In the rows, 128 means zero.
These are runs of 8 systems, one row a step. Runs of the same system follow the same rule from any start.
trace 1, gen:
[[176 148 132 115 129 150 169 158 165 147 104 117 127 145 149 139 159 137]
 [102 150 135  82 134 136 171 151 133 112  82 110 137 160 123 162 120 108]
 [104 165 149  95 124  98 114 103 104  82 128 123 132 175  86 151 105 129]
 [138 169 109 139 105 130  96  98 101 122 152 159 102 153  76 132 156 166]
 [107 130  68 162 117 172 130 137  84 165 108 141 105 108  94 118 143 160]
 [ 83  87 102 165 132 133 141 144  68 142 115 105 124 108 140  86  74 110]
 [125  90 175 181 103  97 126 111 110 114 177 138 127 121 176  86  95  85]
 [159 108 183 155  90 128 132 106 174 143 160 174 148  84 194 135 177 130]
 [157 108 128  96 148 147 140 139 173 149  83 128 185  85 197 178 158 171]
 [149 119 117  64 214 133 121 153 145 100  93  86 153 180 172 180  84 127]
 [127 159 163  70 190 131  95 119 150  85 154 133  70 215  85 167 114  76]]
trace 2, gen (11 x 18):
[[103 150 139 131 126 133 127 102 115 131 159 112 127 148 129 142 119 181]
 [152 110 115 123 119 148 105 127  87 146 108 158 125 149 120 120 142 127]
 [113 140 130 159 155 157 145 130 111 122 114 127  99 102 136 128 105 132]
 [103  86 131 112 118 100 137 110 110 127 131 135 104 126 150 114 122 113]
 [136 111 138 151 117 132 105 110 154  89 142 148 145 111 135 119 126 127]
 [137 109 133 121 136 147 125 121 155 163 147 115 134 121 152 129 147 165]
 [157 110 130 105 156 152 129 151 133 138  87 119 139 130 136 123 122 111]
 [122 147 157 110 161 119 151 130 142 104 121 103 101 141 131 131 102 110]
 [124 133 140  95 102 100 126 105 145 104 133 145 104 148  99 131 151 118]
 [123 152 106 133 105 146 114 117 147 115 122 130 141 118  83 130 148 171]
 [124 124  89 128 125 147 131 144  99 162 120  93 134 148 111 106 116 163]]
trace 3, gobu, 11 rows:
[[150 118 140  98 143  96  94 128 148 153 148 155 136 114 143 164 158 104]
 [148 149 117 112 173 127 109 145 168 123 106 134 131  84 117 160 139 122]
 [118 119  91  84 167 103 112 145 149 143 127  94 118 125 100 138 121 119]
 [134 139 118 120 140 119  94 150 147 115 142 115 132 142  67 109 116  85]
 [123 168 143 141 116 119 136 146 150 163 160 103 115 116  80 105 138 112]
 [154 143 108 145  90  98 155 164 118 163 114 116 144 103 116  99 143 119]
 [133 141  90 163 114 106 164 171 125 116 132 101 159 134 162 130 102 123]
 [119 133 137 129 109 107 137 144 122 125 169 130 165 179 170 166 115 103]
 [137 172 174 124 128 129 114 122 117 130 136 167 167 131 147 193 142 123]
 [144 160 113 101 168 118 115 117 101 149  99 147 119 101 142 193 147 169]
 [121 116  53 102 183 126  88 134 103 108 101 145  96 133 109 163 117 130]]
trace 4, gudo:
[[152 133 146 114  84 126 151 118 114 135 124 115 146 182 140 113 141 162]
 [137 145 146 132 105 174 147 135 104 119  97 152 153 173 130 143 133 126]
 [ 98 146 159 107 134 147 139 109  75 132  94 140 127 142 130 158 118 142]
 [129 133 125 121 132 116 107  88  76 100 105 163  99 134 116 137 127 149]
 [111 127 100 152 133 155 116  94 121 103 143 152  83 130 127 136 136 173]
 [ 90  73  98 140 122 164 106 114 122 148 143 145 115 115 134 115 136 145]
 [128  75 141 158 146 150 110 119 121 138 127 127 136  92 161  88 104 122]
 [157  87 166 129 135 113 148 115 153 129 128 119 106 108 184  93 128 117]
 [150 104 147 105 103 115 159 127 195  91 107 131 139 122 156 123 151 113]
 [127 127 140  81 118 130 129 129 180 105 107  98 189 144 124 146 130 154]
 [161 144 142  80 150 150  97 134 124 136 105 100 167 184  91 132 119 145]]
trace 5, lupab (11 x 18):
[[ 86  98 121 107  98 127 167 117 146 163 116  80 114 101 112  81 139 163]
 [153 104 113 160  87 121 137 148 135  96 128  97 165 156 128  62  97 122]
 [128 152 190 160 112 145 162 134 158 133 183 112 141 163 168 127 117 116]
 [149 132 186 112  85 136 160 128 111 154  91 168 164 127 164 154 167 106]
 [133 167 134 116 145 126 147 119 100  92  64 126 168 112 155 178 108 178]
 [112 135  88  81 149 112 111 109  89  92 130 128 114 210 131 179 108 161]
 [106 141 125 128 151 180  62 105 101 111 150 181  94 170  66 147 132 110]
 [ 99 119 144 136 153 156  93  89  85 194 128 141  68  68  80  98 143 150]
 [144  80  66 164 127 106 155 129 100 142  96 107  66  70 131  44 121 148]
 [ 91  76  82 183 107 115 176 151 191  76 175  92 101 126 167  77  96 102]
 [113  69 191 141  68 123 124 128 208 122 197 142 193 132 178 113 139  70]]
trace 6, pofa (11 x 18):
[[120 146 130 119 126  82 125 136 162 111 165 118 154 125 138 160 123 115]
 [156 151 131 104 127 104 104 138 146 145 140 144 153 128 119 164 156 117]
 [145 173 119 118 155 127 125 158 124 149 106 125 145 109 111 166 130 126]
 [112 146  93 109 155  95 130 152  98 136 116 111 117 131 105 148 106 107]
 [110 151 114 139 124  91 114 132 119 105 156 135 106 131  83 124 114  92]
 [116 152 131 156  97 111 122 125 138 155 170 136 115  98  91 117 153 126]
 [140 125 104 164  98 122 139 153 120 172 127 129 155  85 141 115 145 135]
 [128 115 105 153 127 111 162 168 126 132 132 110 158 125 189 136 101 112]
 [121 117 156 111 125  91 141 132 146 102 151 139 142 153 176 160 117  77]
 [143 157 182  97 126 107 108  99 157 105 128 161 145 113 131 174 157 125]
 [151 164 101  91 158 126 101 119 129 143  93 134 142 104 112 180 156 184]]
trace 7, vov (11 x 18):
[[130 111 128 100 171 168  85 141 138 151 125 154 137 136 124 165 140 104]
 [127 138 156  99 184 135  95 114 111 140 105 122  95 111  84 119 114 114]
 [140 139 113 114 127 100 131 109 137 108 119 122  60 128  72  89 141 130]
 [101 135  87 151  90 146 150 136 184 101 146 115 110 123  85 100 147 141]
 [ 85 103 117 151  94 154 136 152 149 165 160  88 175 123 118  92 116 131]
 [165 113 159 161 122 131 141 163  96 171 124  96 172 126 161  80  95 108]
 [183 152 173 131 127  95 195 152 116 133  97 122 122 131 192 134 125 106]
 [128 157 139  80 107  74 166 125 148  83  95 145 155 138 159 198 148 121]
 [105 152 117  89 134 109  71  97 129  87 147 138 187 158 120 202 121 176]
 [138 147 107 127 169 175  42 110  76 158 166 151 127 181  96 165 127 171]
 [119 149 113 149 171 196 108 133  58 173 103 173  45 123  75 123 137 107]]
trace 8, lupab (11 x 18):
[[109 120 129 127  97 168 151 143 119 177  96 141 124 105 102 113 162 120]
 [106 124 121 147 123 111 150 135  94 122  99  88 156 100 132  96  80 144]
 [135 126 126 145 110  83 144 125 119  97 175 118 117 176 162 119 102 118]
 [129 142 159 154  99 153 127 122 154 118 159 186 133 134 146 161 165 105]
 [119 119 147 111 132 152 120 115 115 168  92 145 171  78 154 165 150 163]
 [158 114  88 106 180 113 114 136  88 112  85 104 135 145 156 137  89 155]
 [112 137 113 112 170 124 116 131 138  80 154 132  70 187 110 148 103  88]
 [ 93 124 163 109 110 137  90  90 147 137 147 171  95 106  60 122 167  97]
 [152 118 120 147 117 128 108 106 126 168 105 113 127  51  96  75 152 191]
 [153 101  59 155 136 133 174 170 141 141 127  65 109 146 163  79 105 161]
 [ 89 100 138 144 107 143 166 175 166 100 160 115 141 180 148 115  98  37]]
trace 9, siru:
[[158 126 173  83 178 145 105 126 128 121  87 115 161 144 141 144 107 131]
 [158 152 158  67 170 118 118 106 115 120 100 123  87 171 109 147 132 139]
 [123 171 112  92 127 131 120 112 132 100 102 145  77 152  47 137 157 137]
 [ 81 165  80 135 104 139 118 125 122 130 138 105 115 131  31 106 129 161]
 [111 132  98 193  88 135 134 145  92 153 157  95 128 133  83  53 102 135]
 [120 119 154 210  83 141 191 146 116 141 146 113 115 108 166  62 106 107]
 [105  87 174 153  66 116 204 124 148 115 118 138 157  96 220 117 132 114]
 [147  94 157 112 101 109 134 107 156  89 116 150 212 126 232 182 136 159]
 [176 121 149  84 176 159  69 112 125 132 130 162 186 179 198 219 141 167]
 [157 150 148  61 222 187  58 125  83 158  83 170 113 166 105 205 136 121]
 [105 173 116  63 216 124  85 106  64 129  66 132  37 119  22 152 111 115]]
trace 10, gobu:
[[ 92 165 149  92 118 111 169 121  96 131  89 124  97 133  94 144 132 119]
 [114 154  94 133  98  95 115 105  89  91 110 126 134 127  80 119 116 168]
 [120 131  75 171 109 158 108 128 114 137 176 129 123 163 113 117 129 174]
 [111 101 133 170 111 188 127 152  94 184 144 156 133 131 144 117 133  97]
 [115 117 174 167 138 114 150 125  89 139 113 140 124  71 178 118  99  98]
 [149 105 133 130 121  52 144  95 135  80 136 144 104 103 195 136 128 137]
 [130 102 107 105 111 135 120 108 204  74 142 161 143 142 160 171 165 151]
 [102 105 148  75 160 193  85 122 166 158 121 120 182 133 118 166 141 153]
 [168 128 172  87 211 155  79 127  97 166  84  99 123 124  99 109 100 124]
 [160 155 126 114 178 102 148 131 119 105 100 112  19 136  78  87 116  96]
 [ 73 138  83 124  60  92 170 125 157  85 127 126  74 130  45  90 151 103]]
trace 11, Vanum, 11 rows:
[[136 116 137 103 132  84 101 108 133 157 117 108  93  75  63  68 142 120]
 [176 136  82 163 124  90 149 156 168 115 127  83 112  92 113  65 121 144]
 [110 119 106 148  97 140 178 188 181 151 159  72 154 152 136  96 122  98]
 [121 144 195 127  96 135 132 168 131 149 128 107 220 144 120 122 106  69]
 [180 197 203 111 124  85 140 125 101 156 124 119 173 131 155 166 131 142]
 [170 174  93 101 116  97 172 144 100 125  94 163 114 166 169 204 169 147]
 [ 53 157  55 105 124 141 133 137 105  85 115 169 121 171 100 218 130 128]
 [ 54 131 103 129 134 138  41  86  55 135 170 159 113 150  50 146 106 135]
 [158 130 122 200 155 146  65  94  62 168 154 167  57  68  94  77 131 149]
 [128  79  86 192 141 133 183 139 132 159 107 129  39  22 170  71 139 125]
 [ 70  28  99 148 104  84 174 153 184  93 131  90 153  68 185  75  87  70]]
trace 12, siru (11 x 18):
[[154  86  84 142 128 151 124 149 153 129 124 135 155 129 174 132 136 143]
 [121 107 147 119 177 168 116 151 141 129 131 115 154 151 164 148  96  97]
 [136 121 199  79 161 108 104 109 120 134 116 132 124 135 126 133 120  87]
 [166 163 143  87 143  90 123  99 144 116  98 138  90 106  99 139 164 153]
 [123 151  48 101 121 133 133 137 151 120 116 119 103 151  78 144 159 172]
 [ 91 139  80 153 124 162 104 165 123 124 158 105 146 171  64 108  96 108]
 [105 144 186 178 116 131 129 135  95 168 172 102 124 119  95  67  94  86]
 [150 127 176 162  76  86 197 118 117 153 110 130 101  64 162  77 153 121]
 [128 111  88 136  78 102 206 137 169  85  96 133 152 104 211 156 150 164]
 [105  96  99 118 119 146 101 140 153  86 165 141 215 196 191 198 110 140]
 [156 136 208 116 180 173  32 116  94 166 166 163 187 166 141 177 114 105]]
trace 13, gudo, 11 rows:
[[128 102  85 139 155 158 119 158 135 125 115 140 103 123 115 118 123  87]
 [ 79 115 148 131 150 114 134 124 142 129 146  97 108  98 123 108  96 105]
 [151 112 143 129  98  76 114 114 149 131 152 124 126 103 116  86 142 117]
 [163 147 122 154 102 138 155 151 183 129 135 113 151 116 142 119 150 149]
 [123 117 112 102 116 135 160 170 132 160 110 101 172 159 150 144 127 115]
 [132 150 167 107 146 116 118 144  98 110 110 122 168 162 122 145  87  84]
 [143 189 177 100 141 104 122 101 118 122 134 142  96 145 102 161 143 132]
 [126 167  81 118 113 133 125 120 125 122 105 160  96 115  73 157 175 158]
 [ 79 129  48 153 138 150 120 139  94 130 130 109 125 126 101 134 102 170]
 [102  89 115 165 142 132  90 125  75 154 184 120 108 152 133  90  86 106]
 [137 114 190 185 119 131 129 114 130 149 169 166  90  85 158  95 138  79]]
trace 14, pofa:
[[141 136 114 134 159  93 119 160 100 150 147 127 143 126 163 162 105  96]
 [133 146 135 124 152  88 131 140 134 109 137 151 103 113 141 162 126  73]
 [108 146 125 109 126  88 119 115 156 118 131 146 121  80 103 161 153 122]
 [131 135  77 123 130 104  87 137 141 142 138 123 161  97 100 144 140 154]
 [143 136  83 142 160 135 106 178 133 160 157 103 145 138 120 135 114 109]
 [125 135 151 128 145 116 141 167 123 155 137 118 115 127 120 118 113  51]
 [124 150 171 125 106  68 153 118 136 115 116 122 121  83 114 112 130  98]
 [140 146  95 128  83  73 145 119 156 109 134 121 146 107 127 134 154 171]
 [132 137  73 133 102 144 126 166 146 136 149 129 180 167 133 167 143 145]
 [113 145 154 122 154 157 114 164  97 167 144 128 172 164 137 167 105  83]
 [144 160 191 118 165  90 128 117  72 138 110 139 102 109 135 144 106  91]]
trace 15, vov, 11 rows:
[[153 131 142  97 137 164 160 129 149  96 113 144 112 203 174 166 143 132]
 [ 88 141 181  75 121 168 111 100 133 119  99 158 154 143  94 173 149 124]
 [125 136 141 104 138 129  77  71  82 132 104 123 126 118  72 112 125 194]
 [149 124  68 156 130 168 133 117  98 120 116 132  58 159 107  90 137 181]
 [ 61  99 109 158 100 198 180 144 139 116 119 144  86 136 118 106 131  97]
 [ 71  69 183 145  77 123 140 105 125 133 127 122 158  83 133  68 108  98]
 [198  90 159 161 102  87 135 105 137 130 134 109 154  93 200  68 127 166]
 [195 112 114 114 145 139 182 161 179 132 104 123 143 142 233 164 156 153]
 [105 119 156  41 170 149 132 149 156 110  78 122 186 170 156 210 117  94]
 [138 160 203  53 167 111  51  75  99  95 119 123 153 183  75 155 100 134]
 [183 203 130 119 135 149  81  74 101 129 132 159  58 165  44 128 178 200]]
trace 16, Vanum, 11 rows:
[[108 136 151  91 103  79 155  99 155 113  95 155 130  64 137 168 168 133]
 [130 112  49  92 122  77  96 118 141  99 131 115 164 138 130 159 130 184]
 [132 129  71 141 177 184  72 160 138 131 178 123 134 193 107 149 109 126]
 [113 141 183 125 176 194 103 137 105 184 125 144  83 123  73 115 129  70]
 [144 146 170 120 129  68 155  98  97 129  68 125  68  46  95  82 134 115]
 [137 119  56 151  74  39 186 125 166  78 140  95  98 107 149  90 134 166]
 [ 92  92  68 167  65 163 130 174 192 118 196 108 205 176 137 120 127 124]
 [119 133 209 137 146 205  75 156 112 205 149 114 237 134 123 137 101  98]
 [211 173 226  96 194  99 137 124  59 187  70 130 117 102 180 151 120 116]
 [159 164  96  85 132  43 217 124 132  53  73 161  37 144 184 192 158 118]
 [ 20 123  34  89  59 105 125 109 182  36 161 166 129 186  72 194 158 133]]

Name the system that made each run.
trace 17:
[[169 129 121 145 181 164 116 145 129 166 108 147  92  87 135 132 142 120]
 [ 98 100  94  97 159 110 164 147 138 132  82  98  91  92 129 124 118 107]]
 : lupab
trace 18 (2 x 18):
[[162 115  86 110 167 148  86 140 102  81  75 163 126 157 109 144 112 105]
 [ 57 152 132 121 170 155 121 113 136 121 167 112  68 143  83 145 105 122]]
 : gobu
trace 19 (2 x 18):
[[116 119 109  86 140  39 107 112 116  99 108 107 127  98 106 125 102 118]
 [166 142  88 147 136  93 101 114 168  99 189 125  86 143 122 120 142 157]]
 : siru
trace 20, 2 rows:
[[145 114  93 136 159 156  98 152 133 147 125 131 125 114 114 122 129 123]
 [110 114 129 133 158 131 131 151 129 146 139 110 103 118 122 109 108  83]]
 : gobu
trace 21, 2 rows:
[[147 101 126 161  83 116 143 128  94 132  99 149 139  96 144  87 135 118]
 [116 121 119 162 116 127 173 132 155 101 147 110 135 125 188 132 112 154]]
 : pofa
trace 22:
[[134 122 117 112 141 117 107 145 141  97 112 120 196 134 149 161 102 124]
 [153 144 157 106 169 121  91 118 118 142 167 122 126 172 145 158 114 131]]
 : siru
trace 23, 2 rows:
[[162  99 139 147 101 119 129 109 120 135 143 120 123 142 151  80 129 155]
 [145 114 150 148 103 169 166 139 150 123 118 142 135 144 166 118 142 116]]
 : gudo
trace 24 (2 x 18):
[[115 117 163  68  80  55 136  98 129 129 114 120 143 126 105 119 149 118]
 [188 181 100 145 111 106 121 125 158  97 132 128 150 127 122 139 149 191]]
 : siru
trace 25 (2 x 18):
[[ 95 162 147 145 108 101 106 107  80 123 157 143 131 127  91 135 113 125]
 [152 139 113 170 106 116 117 112  92 159 150 158 109 102 135 121 152 158]]
 : Vanum
trace 26, 2 rows:
[[137  95 137  97 116 126 144 122 127 156 113 119 112 142 143 107 146 134]
 [140 135 144 136 131 146 141 132 144  89  98 129 142 124 129 116 115 120]]
 : gen
trace 27 (2 x 18):
[[120 192 161 130 109 120 123 108 118 131 127  76 154 124  57  99 110 186]
 [172 147  85 142  92 114 149 144  72 171 130 110 108 177 114  95 141 167]]
 : pofa
trace 28:
[[ 88 168 111 141 134 108 127 133 145  77 122  82 150 104  68 114  83 141]
 [136 137 115 124 104  96 109 122 115 169 193  89 116 177  95  93 131 157]]
 : gudo
trace 29, 2 rows:
[[118  99 143 112 127 150 136 124 146 126  92 144 157  99 161 148 136 132]
 [126 109 135  91 163 111 112 109 129 108 116 109 144 139 155 148 103 147]]
 : Vanum
trace 30 (2 x 18):
[[115 146 152  89 140 179 145 149 137 180 136 124 137 178 138 180 154 129]
 [126 163 162  80 163 132 114 130  80 124  61 140 136 126  87 159 114 103]]
 : gen
trace 31 (2 x 18):
[[118  96 149 109 168 139  72  90 114 121 126 120 136 119 121 118 102 150]
 [180 108 131 134 168 136 100 109 136 128 134 128  74 126 127  90 130 140]]
 : gen
trace 32, 2 rows:
[[101 135  77 128 133 154 115 125 139 170 160  99 139 124 116 148 141 205]
 [145  94  98 124 155 155 100 170  80 165  99 113 146 154 111  99  97  93]]
 : gen
trace 33, 2 rows:
[[145 126 135 121 131 120 143 139 151 155 124 101 151 104 154 128 134 150]
 [148 119 117 106 140 120 144 158 135 124 110 117 151 155 155 144 116 109]]
 : Vanum
trace 34, 2 rows:
[[155 102 135 132 152 122  94 106 118 145 131 125 113  97 134  99 126 146]
 [156 104 113 145 142 141 146 136 162 119 125 128  88 117 150  99 136 123]]
 : gudo
trace 35:
[[131 113 176 162 144 178 160 150 119  97 107 119 135 153 170 100  75  81]
 [109 125 236 105  98 111 166  87 139 117 135 133 126 134 166 129 133 115]]
 : Vanum
